Questions about the row below.
1) Find the entry just right of the largest entry.
2) Find the entry just right of -.34.
3) Find the largest entry.
4) Find the entry just right of the centre entry.
(.27, -.28, .40, -.34, .27, .35, .13, -.28, .09, .17, -.27)
1) -.34
2) .27
3) .40
4) .13

M =
.20	-.16	.00	-.04	-.16	.07	.39	-.08	.11
-.02	-.29	.09	.00	.31	.13	-.22	.06	-.04
-.04	-.04	-.08	-.08	.33	.03	-.33	.14	-.22
.37	-.04	-.27	-.23	-.06	.03	.42	.04	-.17
-.03	.08	-.13	-.08	.21	-.02	-.26	.12	-.21
-.02	-.26	.03	-.04	.39	.12	-.29	.11	-.14
.04	.09	-.14	-.10	.13	-.03	-.11	.09	-.18
.28	-.08	-.11	-.12	-.18	.03	.46	-.04	.01
.05	.06	-.15	-.10	.14	-.02	-.09	.09	-.19
-.05	-.22	.05	-.01	.35	.10	-.31	.09	-.10
.10	-.07	-.18	-.18	.36	.05	-.21	.17	-.32
.30	-.31	-.03	-.11	-.04	.13	.41	-.04	.03
.10	-.41	.03	-.08	.40	.18	-.15	.09	-.12
.23	.08	-.17	-.11	-.20	-.03	.38	-.02	-.04
.04	.06	-.16	-.11	.21	-.01	-.16	.12	-.24
.01	.00	-.13	-.11	.30	.01	-.27	.15	-.25
Which number is the maximum?
A: .46
The third entry on the diagonal from the top-right corner is -.33
Which number is the bottom-left entry?
A: .01
The third smallest entry -> -.32
Which number is the 2nd entry on the main diagonal?
A: -.29
The entry in the top-right corner is .11
Which number is the smallest entry?
A: -.41
The entry in the bottom-right corner -> -.25
The entry directly below the largest entry is -.09
The top-left entry -> .20
The entry just left of .18 is .40
The second entry in reading order -> -.16
The bottom entry of the column that holds the largest entry: -.27
Which number is the entry directly below the smallest entry?
A: .08
The fifth entry in reading order is -.16
The entry directly above -.32 -> -.10
Which number is the largest entry in the last row?
A: .30
The largest entry in the first column -> .37
The fourth entry in reading order: -.04
Which number is the bottom entry of the column that holds the smallest entry?
A: .00
Which number is the entry directly above -.19?
A: .01
The top entry of the column that holds the largest entry is .39
The 3rd entry in reading order -> .00
The smallest entry in the first column is -.05
The entry just right of the smallest entry is .03
Which number is the entry directly below -.05?
A: .10

data =
[[  0.561   9.504  14.766  13.498   4.498  -9.599 -21.160 -23.104 -11.505
    5.647  18.036  17.399   6.375  -6.194 -11.869  -8.542]
 [ 17.347  17.971   7.016  -5.595 -11.648  -8.918  -0.134   9.321  14.892
   13.729   5.372  -8.505 -20.895 -23.041 -12.657   4.407]
 [-11.815  -8.638   0.502   9.488  14.604  13.616   4.719  -9.205 -21.179
  -23.306 -12.115   5.351  17.801  17.488   6.520  -6.056]
 [-11.739 -22.641 -22.037  -8.987   8.383  18.689  15.937   4.175  -7.819
  -11.931  -7.095   2.087  10.763  15.132  12.535   2.713]
 [ 14.880  13.609   4.693  -9.245 -20.813 -23.180 -12.211   4.986  17.926
   17.674   6.755  -5.846 -11.808  -8.599   0.097   9.623]
 [ -0.215   8.707  14.778  14.007   5.442  -8.188 -20.599 -23.184 -13.001
    4.188  17.216  18.100   7.414  -5.449 -11.658  -8.601]
 [ -9.741 -11.293  -4.737   4.499  12.421  15.301  10.278  -1.300 -15.567
  -23.698 -19.388  -4.414  12.215  19.227  13.612   0.472]
 [-18.153 -23.966 -16.756  -0.417  15.023  18.971  10.403  -2.351 -10.897
  -10.650  -2.714   6.616  13.580  14.545   8.643  -4.734]
 [ 17.594   6.639  -6.076 -11.717  -8.631   0.419   9.489  14.759  13.601
    4.586  -8.994 -21.184 -22.949 -12.228   5.137  17.633]
 [ -9.252  -0.740   8.712  14.672  14.052   5.863  -7.810 -20.506 -23.422
  -13.798   3.719  17.289  18.129   8.010  -4.875 -11.508]
 [ 11.640  15.468  11.867   0.838 -13.236 -23.144 -21.073  -7.007  10.214
   19.067  15.041   2.670  -8.780 -11.639  -6.074   3.375]
 [ 15.193  11.651   0.827 -13.488 -23.147 -21.224  -7.280   9.812  19.089
   15.176   2.789  -8.515 -11.909  -6.230   2.980  11.491]
 [  6.346  -7.262 -19.949 -23.722 -14.137   2.880  16.787  18.228   8.463
   -4.506 -11.576  -9.421  -1.026   8.388  14.200  14.208]
 [-24.039 -17.440  -1.107  14.445  19.294  11.318  -2.113 -10.808 -10.501
   -3.115   6.194  13.736  14.998   8.964  -3.753 -17.539]]
The minimum is -24.039
The entry just left of 15.023: -0.417
The entry just left of 18.036: 5.647
Give the largest entry.
Answer: 19.294
Give the entry just left of the largest entry.
Answer: 14.445
The entry just right of the largest entry -> 11.318
The entry just right of 14.672 -> 14.052
The entry just right of -9.599: -21.160
Give the entry just right of 17.801.
Answer: 17.488
Give the entry just right of 18.971.
Answer: 10.403
The entry just right of 18.036 -> 17.399
The entry just right of 3.719: 17.289
The entry just right of 8.707: 14.778
The entry just left of 9.321: -0.134
The entry just left of -12.115: -23.306
Give the entry just left of 14.200.
Answer: 8.388
Give the entry just right of 0.838.
Answer: -13.236

Questions about the matrix below.
1) Report the bottom-left entry.
2) Report the entry in the top-right corner.
3) Report the entry in the bottom-right corner.
4) Report the entry just right of the smallest entry.
5) Report the third largest entry.
6) Report the entry just right of the largest entry.
7) Report the third-last entry, reading row by row.
8) Report the second entry in reading order.
.19	-.02	.31	.16	-.08
.21	.03	.12	.18	.14
.14	.03	.02	.16	.18
.04	.01	-.06	.08	.13
.04	.03	-.08	.09	.16
-.02	.02	-.11	.01	.15
-.07	.00	-.22	-.02	.08
-.09	.03	-.25	-.01	.01
-.10	-.06	-.29	-.07	.02
-.11	-.03	-.30	-.14	.01
-.09	-.02	-.33	-.15	.09
-.11	-.03	-.38	-.19	-.01
-.17	-.08	-.44	-.14	.05
1) -.17
2) -.08
3) .05
4) -.14
5) .19
6) .16
7) -.44
8) -.02

.02	.02	-.03	-.06	-.07	-.05	.05	-.01	-.06	-.02	-.14	-.01	-.05
.15	-.51	.02	.01	-.05	-.14	-.15	.03	-.04	.02	-.07	-.07	-.06
.03	.04	.02	.01	-.10	-.17	.11	-.04	.00	-.01	.03	-.01	-.02
.13	-.27	.05	-.08	.24	.04	-.10	-.03	.00	-.01	-.05	-.15	.09
-.07	.05	-.11	-.05	.24	.08	-.07	-.05	-.04	-.02	.01	-.05	-.05
.01	-.07	-.02	.04	.01	-.08	.17	.01	.07	.03	.02	-.04	.00
-.08	.17	.03	.06	.12	-.16	-.21	-.06	-.03	-.06	.09	.04	.01
.01	.05	-.05	-.19	-.23	.11	.14	-.01	.06	-.02	.02	.03	.01
Counting starts at 0.
Read off the smallest entry.
Answer: -.51
Read off the entry at row 0, column 2.
Answer: -.03
The entry just right of the smallest entry: .02
Read off the top-left entry.
Answer: .02
Read off the entry in row 0 and column 1.
Answer: .02
The entry in the top-right corner is -.05
Read off the entry at row 1, column 0.
Answer: .15
The entry directly above -.19: .06
Read off the bottom-left entry.
Answer: .01
Read off the entry in the bottom-right corner.
Answer: .01
The entry in row 2 and column 0: .03
The entry in row 2 and column 1: .04
Read off the entry directly below .13.
Answer: -.07

W = 0.16,-0.49,1.13,-0.82,1.42,-1.27
Find the 1st entry.
0.16
Find the entry just right of 0.16.
-0.49
The entry just left of the largest entry: -0.82
The 1st entry from the right -> -1.27

Questions about the array below. Indices start at 0.
1) Read off the top-right entry.
2) Read off the entry directly above the smallest entry.
3) Read off the entry at row 1, column 0.
4) Read off the entry in the bottom-right corner.
5) Read off the entry at row 0, column 1.
6) Read off the entry in row 1 and column 2.
7) Read off the top-left entry.
[[2, 1, 1, 8, 3, 5],
 [1, 1, 2, 0, 1, 1],
 [1, 3, 1, 1, 2, 1],
 [1, 1, 8, 3, 3, 7],
 [2, 1, 1, 3, 1, 5],
 [4, 2, 3, 1, 3, 1],
 [4, 2, 2, 5, 2, 4],
 [1, 2, 3, 5, 3, 3],
 [3, 2, 7, 1, 2, 3]]
1) 5
2) 8
3) 1
4) 3
5) 1
6) 2
7) 2
